In the data rows, zero lies at 4.5, halfway between 4 and 5.
Here are some points, one per row:
[3 3 6 6 2 2 6 3 5 3 4 3 4 2 5 4 7 4 6 4 3 3 8 4 3 3 2 6 6 9 3 5 4 5 4 3 9 8 6 6 3 7 4 3 7 9 4 3 8 5 9 4]
[5 3 4 4 4 3 5 4 4 5 6 5 6 6 5 5 6 3 4 4 3 3 3 4 4 6 4 3 4 3 5 3 7 5 3 3 4 3 5 3 3 4 7 3 4 7 3 4 5 6 4 6]
[4 3 5 5 4 9 5 4 5 7 4 4 4 4 4 5 4 5 5 4 5 3 5 5 8 6 4 4 3 4 4 4 3 5 5 5 4 6 3 3 4 5 3 3 4 4 5 6 4 4 5 5]
[5 3 5 4 4 6 5 4 3 8 2 3 4 5 4 4 4 5 3 4 5 4 6 5 3 6 2 5 7 2 4 7 4 4 5 4 6 5 3 5 5 4 4 4 5 3 4 3 4 4 3 3]
[4 4 3 5 4 7 6 4 4 4 3 2 5 3 4 5 5 4 4 5 4 5 5 6 5 5 4 4 7 3 4 2 4 5 7 7 5 6 4 3 6 3 4 4 5 4 4 6 5 2 4 4]
[5 5 3 4 4 3 4 3 3 3 5 5 6 7 4 5 6 3 3 5 4 3 4 4 3 4 4 3 4 4 3 4 6 5 4 3 5 4 4 4 3 3 6 2 1 4 5 5 3 5 6 5]
[4 3 5 4 4 7 4 4 3 6 4 4 6 5 6 4 4 6 5 3 3 6 5 5 6 3 4 3 5 3 4 5 3 4 7 5 5 4 6 3 5 4 4 3 6 4 4 6 6 3 4 3]
[2 4 2 5 8 3 0 5 9 3 5 7 5 3 4 3 5 9 6 2 9 7 4 3 2 2 2 5 4 5 4 9 8 5 2 6 3 6 6 5 8 4 3 3 4 4 5 5 4 3 2 7]
[4 5 3 4 2 4 2 7 4 4 7 4 7 5 4 5 2 4 5 2 5 4 7 3 3 3 9 9 7 8 3 6 3 5 4 4 4 2 3 6 5 4 4 2 8 7 2 3 5 4 9 6]
[2 3 6 2 2 7 7 6 3 2 4 5 2 2 5 3 7 6 4 3 4 2 5 3 1 4 3 7 4 9 3 4 3 6 2 7 7 7 8 9 2 4 4 3 6 7 2 2 6 5 7 4]
[4 6 4 5 4 4 4 4 7 3 4 3 5 8 4 4 4 3 3 4 2 4 4 4 4 6 3 5 3 4 5 4 4 4 4 4 3 3 4 3 3 4 6 4 4 6 5 3 4 5 3 5]
[2 5 1 3 4 2 3 5 9 3 9 3 7 1 3 4 3 8 4 9 9 6 7 3 4 4 1 5 3 2 4 7 5 3 4 4 4 4 7 5 4 3 2 7 4 4 2 5 5 3 4 6]
[4 2 9 6 3 8 4 4 3 2 4 5 3 4 5 4 5 5 9 9 7 8 4 4 2 5 1 9 2 3 4 5 5 4 5 5 3 7 5 3 7 7 5 5 2 2 7 6 4 4 4 4]
[3 3 6 4 3 5 4 5 4 5 4 3 4 4 5 6 3 5 4 2 5 3 5 6 6 5 3 4 8 3 5 6 3 4 7 4 3 6 5 6 4 5 4 5 4 2 5 5 5 5 3 5]
[2 4 3 3 4 3 5 4 4 4 4 4 6 7 4 6 5 2 3 3 4 6 4 4 5 6 4 4 3 5 5 3 6 4 3 3 4 4 5 3 4 4 5 4 5 4 5 6 3 6 4 4]
[5 6 9 6 6 1 3 5 2 4 1 3 9 8 5 8 4 9 2 9 6 1 6 5 7 4 9 8 3 5 5 3 4 4 3 9 6 4 5 3 9 8 4 7 5 4 4 3 4 5 0 4]
[4 9 8 3 9 4 2 3 5 5 8 7 1 0 5 4 7 2 2 6 3 3 3 4 3 3 2 9 4 3 3 2 9 3 4 3 4 4 6 3 3 9 1 5 4 6 9 8 3 2 1 5]
[9 9 9 5 2 4 9 4 5 3 7 8 6 4 5 3 6 4 5 5 7 7 4 4 4 2 4 2 4 4 3 9 6 4 4 3 4 6 5 2 9 6 3 4 4 4 3 5 4 4 5 7]
[4 3 5 6 4 3 3 3 3 6 6 4 3 3 4 4 4 4 4 4 3 4 5 6 6 6 4 4 4 3 6 6 3 4 6 6 5 6 3 4 7 4 2 2 5 3 2 3 3 5 4 4]
[6 3 4 4 4 7 4 7 4 4 5 3 3 4 4 5 5 4 4 5 4 5 3 4 7 4 5 3 5 4 6 5 3 4 8 7 7 3 3 5 6 4 4 3 5 4 5 3 5 4 3 4]
[5 4 3 6 3 8 4 7 3 7 3 4 5 4 4 5 3 5 6 4 4 3 3 5 4 3 5 3 5 4 5 3 4 4 4 4 4 8 4 3 4 5 3 3 4 3 4 3 5 4 3 4]
[3 3 4 3 3 2 5 5 4 8 4 4 0 5 5 4 4 6 5 6 3 6 4 4 7 4 5 4 8 4 4 4 3 5 6 5 4 5 3 4 4 2 2 4 3 4 5 5 4 4 3 5]
[3 7 3 3 4 3 4 5 4 3 4 4 4 6 4 5 5 5 4 4 3 4 4 5 4 6 4 3 3 3 6 4 4 5 3 3 5 3 4 3 3 5 7 3 4 5 6 6 5 6 6 5]
[4 6 2 7 9 2 9 4 3 6 4 2 6 3 5 4 3 5 9 3 3 6 5 5 5 5 6 7 3 5 4 4 4 4 7 4 5 3 4 9 2 6 5 6 5 2 4 3 3 5 3 4]
[3 4 5 4 4 2 5 5 6 3 5 5 4 5 3 4 3 3 3 3 4 4 4 5 5 4 4 3 3 4 4 2 5 5 3 3 5 3 4 3 4 4 8 4 4 3 5 5 3 4 6 4]
[9 5 3 3 9 3 2 4 2 4 3 3 3 2 4 3 2 8 4 1 9 8 5 4 6 6 2 2 3 9 8 3 8 5 4 8 4 3 7 2 3 4 3 9 2 3 3 3 7 5 7 5]
[5 3 5 4 3 7 4 5 4 5 3 4 4 4 6 5 5 3 5 5 5 5 5 6 9 3 5 4 5 2 6 6 5 5 3 4 5 6 4 5 2 3 4 3 4 3 4 3 5 3 4 4]
[5 3 3 4 4 3 6 5 5 5 8 5 4 6 4 5 5 4 3 4 4 3 5 5 3 4 4 3 5 5 6 3 5 5 3 4 4 3 4 3 5 3 8 3 4 4 9 5 4 6 5 3]
[5 1 4 3 9 5 3 4 5 3 3 6 6 6 4 5 3 2 2 7 4 3 5 3 1 2 9 2 3 5 8 9 3 5 3 5 4 5 5 3 5 2 3 9 5 5 5 3 6 3 9 8]
[4 5 4 3 3 3 5 3 5 4 3 6 8 4 4 3 4 2 4 4 4 5 3 4 4 5 4 4 4 4 3 3 3 5 4 4 4 3 4 3 4 4 6 4 4 6 7 3 5 7 3 4]
[4 6 4 3 3 3 4 2 8 5 5 3 5 5 5 5 6 3 4 4 2 4 3 4 4 6 5 3 4 5 5 3 5 5 3 4 4 3 4 3 4 4 6 4 4 3 5 3 3 6 6 3]
[8 3 3 1 0 3 2 4 4 5 3 6 4 5 7 4 3 2 8 3 3 3 9 3 2 2 3 1 3 2 4 1 4 4 3 9 4 3 4 9 8 9 3 9 5 9 3 5 3 3 7 6]
[4 4 4 7 4 4 4 6 3 6 3 4 1 3 6 5 4 4 4 4 4 3 4 4 8 6 4 4 5 2 3 5 4 4 6 4 5 5 5 4 8 3 4 3 4 4 5 4 6 4 6 4]
[4 4 3 5 2 8 5 5 4 7 4 4 3 3 4 5 3 6 4 4 4 4 3 5 7 3 3 5 5 3 6 6 5 5 7 5 5 5 5 5 4 4 6 5 5 5 4 4 4 4 4 4]
[3 7 5 4 4 3 2 4 4 4 8 5 6 6 4 6 5 3 5 3 3 4 5 4 4 7 4 3 4 5 4 3 4 6 3 3 5 4 4 3 4 2 7 5 4 5 5 5 5 4 3 4]
[6 3 3 5 2 6 4 6 3 4 3 3 4 2 4 3 4 6 5 4 3 5 5 5 4 6 7 3 4 3 3 6 5 4 8 4 5 6 5 4 4 4 3 5 5 3 5 7 4 5 2 4]
[5 5 3 3 5 3 4 4 5 4 7 5 4 8 4 3 6 4 3 3 4 4 3 5 5 6 3 5 4 3 5 3 4 5 3 4 6 5 4 3 4 5 7 5 4 5 4 5 5 8 6 4]
[5 4 5 5 4 9 4 5 4 6 3 5 6 3 5 4 5 5 3 6 3 5 6 4 7 4 4 4 6 5 7 3 4 4 6 3 5 5 4 6 6 2 4 4 4 4 3 7 4 6 3 4]
[6 5 4 3 4 3 4 4 5 4 5 5 7 7 4 4 5 3 4 5 3 4 1 6 4 7 4 3 4 5 4 4 5 5 4 4 4 4 5 5 4 3 7 4 5 5 6 6 4 4 6 4]
[6 4 4 4 4 2 5 4 6 3 4 6 3 6 4 6 5 3 4 4 3 3 4 5 3 4 4 4 4 4 3 4 4 5 3 3 4 2 3 3 3 3 6 5 5 5 3 6 4 7 3 3]
[4 4 5 4 4 9 4 3 4 4 5 4 2 4 5 4 2 6 5 4 4 4 4 6 6 5 6 3 6 4 3 3 5 4 6 3 6 5 4 5 6 3 4 4 4 4 3 4 4 4 3 4]
[4 4 5 3 4 5 4 6 5 7 3 4 2 3 4 5 5 3 5 6 5 6 5 6 4 5 7 3 5 3 6 5 4 5 9 4 4 7 5 4 4 5 5 3 4 5 2 4 5 3 4 3]
[3 4 3 4 3 3 5 4 4 3 6 5 5 6 4 4 7 4 3 4 3 5 3 6 5 5 4 4 3 5 5 3 5 5 3 2 2 2 3 4 5 5 6 5 4 5 6 3 5 4 4 4]
[5 4 7 9 4 5 2 3 3 5 4 4 4 7 7 5 4 6 0 6 9 9 3 4 1 3 9 4 5 3 3 2 3 4 4 9 3 3 4 9 0 7 4 8 6 4 5 5 4 5 6 5]
[4 6 3 3 4 3 4 4 5 4 4 6 4 7 4 4 7 4 5 5 5 3 4 5 4 5 4 3 4 4 5 3 5 4 5 3 4 3 4 3 4 3 6 4 6 4 6 4 4 7 6 4]
Along one direction, these points spread out more than along any other. Take the direction at right angles to it along which they spread out most. Then take the direction at right angles to both along which they spread out most. Go by this last direction. Where along it does each point below lie, from 0 to 99? 50 is the average, and the first point above lies past it. One standard deviation of the points above along it is 16.
[4 5 3 4 2 4 2 7 4 4 7 4 7 5 4 5 2 4 5 2 5 4 7 3 3 3 9 9 7 8 3 6 3 5 4 4 4 2 3 6 5 4 4 2 8 7 2 3 5 4 9 6] --> 92
[5 3 4 4 4 3 5 4 4 5 6 5 6 6 5 5 6 3 4 4 3 3 3 4 4 6 4 3 4 3 5 3 7 5 3 3 4 3 5 3 3 4 7 3 4 7 3 4 5 6 4 6] --> 51
[4 6 4 5 4 4 4 4 7 3 4 3 5 8 4 4 4 3 3 4 2 4 4 4 4 6 3 5 3 4 5 4 4 4 4 4 3 3 4 3 3 4 6 4 4 6 5 3 4 5 3 5] --> 46
[6 3 4 4 4 7 4 7 4 4 5 3 3 4 4 5 5 4 4 5 4 5 3 4 7 4 5 3 5 4 6 5 3 4 8 7 7 3 3 5 6 4 4 3 5 4 5 3 5 4 3 4] --> 51
[3 3 4 3 3 2 5 5 4 8 4 4 0 5 5 4 4 6 5 6 3 6 4 4 7 4 5 4 8 4 4 4 3 5 6 5 4 5 3 4 4 2 2 4 3 4 5 5 4 4 3 5] --> 46
[5 5 3 4 4 3 4 3 3 3 5 5 6 7 4 5 6 3 3 5 4 3 4 4 3 4 4 3 4 4 3 4 6 5 4 3 5 4 4 4 3 3 6 2 1 4 5 5 3 5 6 5] --> 48
[2 4 3 3 4 3 5 4 4 4 4 4 6 7 4 6 5 2 3 3 4 6 4 4 5 6 4 4 3 5 5 3 6 4 3 3 4 4 5 3 4 4 5 4 5 4 5 6 3 6 4 4] --> 44
[5 6 9 6 6 1 3 5 2 4 1 3 9 8 5 8 4 9 2 9 6 1 6 5 7 4 9 8 3 5 5 3 4 4 3 9 6 4 5 3 9 8 4 7 5 4 4 3 4 5 0 4] --> 40
[4 4 3 5 4 7 6 4 4 4 3 2 5 3 4 5 5 4 4 5 4 5 5 6 5 5 4 4 7 3 4 2 4 5 7 7 5 6 4 3 6 3 4 4 5 4 4 6 5 2 4 4] --> 48
[5 4 7 9 4 5 2 3 3 5 4 4 4 7 7 5 4 6 0 6 9 9 3 4 1 3 9 4 5 3 3 2 3 4 4 9 3 3 4 9 0 7 4 8 6 4 5 5 4 5 6 5] --> 59
[9 5 3 3 9 3 2 4 2 4 3 3 3 2 4 3 2 8 4 1 9 8 5 4 6 6 2 2 3 9 8 3 8 5 4 8 4 3 7 2 3 4 3 9 2 3 3 3 7 5 7 5] --> 43
[4 3 5 5 4 9 5 4 5 7 4 4 4 4 4 5 4 5 5 4 5 3 5 5 8 6 4 4 3 4 4 4 3 5 5 5 4 6 3 3 4 5 3 3 4 4 5 6 4 4 5 5] --> 45
[2 5 1 3 4 2 3 5 9 3 9 3 7 1 3 4 3 8 4 9 9 6 7 3 4 4 1 5 3 2 4 7 5 3 4 4 4 4 7 5 4 3 2 7 4 4 2 5 5 3 4 6] --> 34
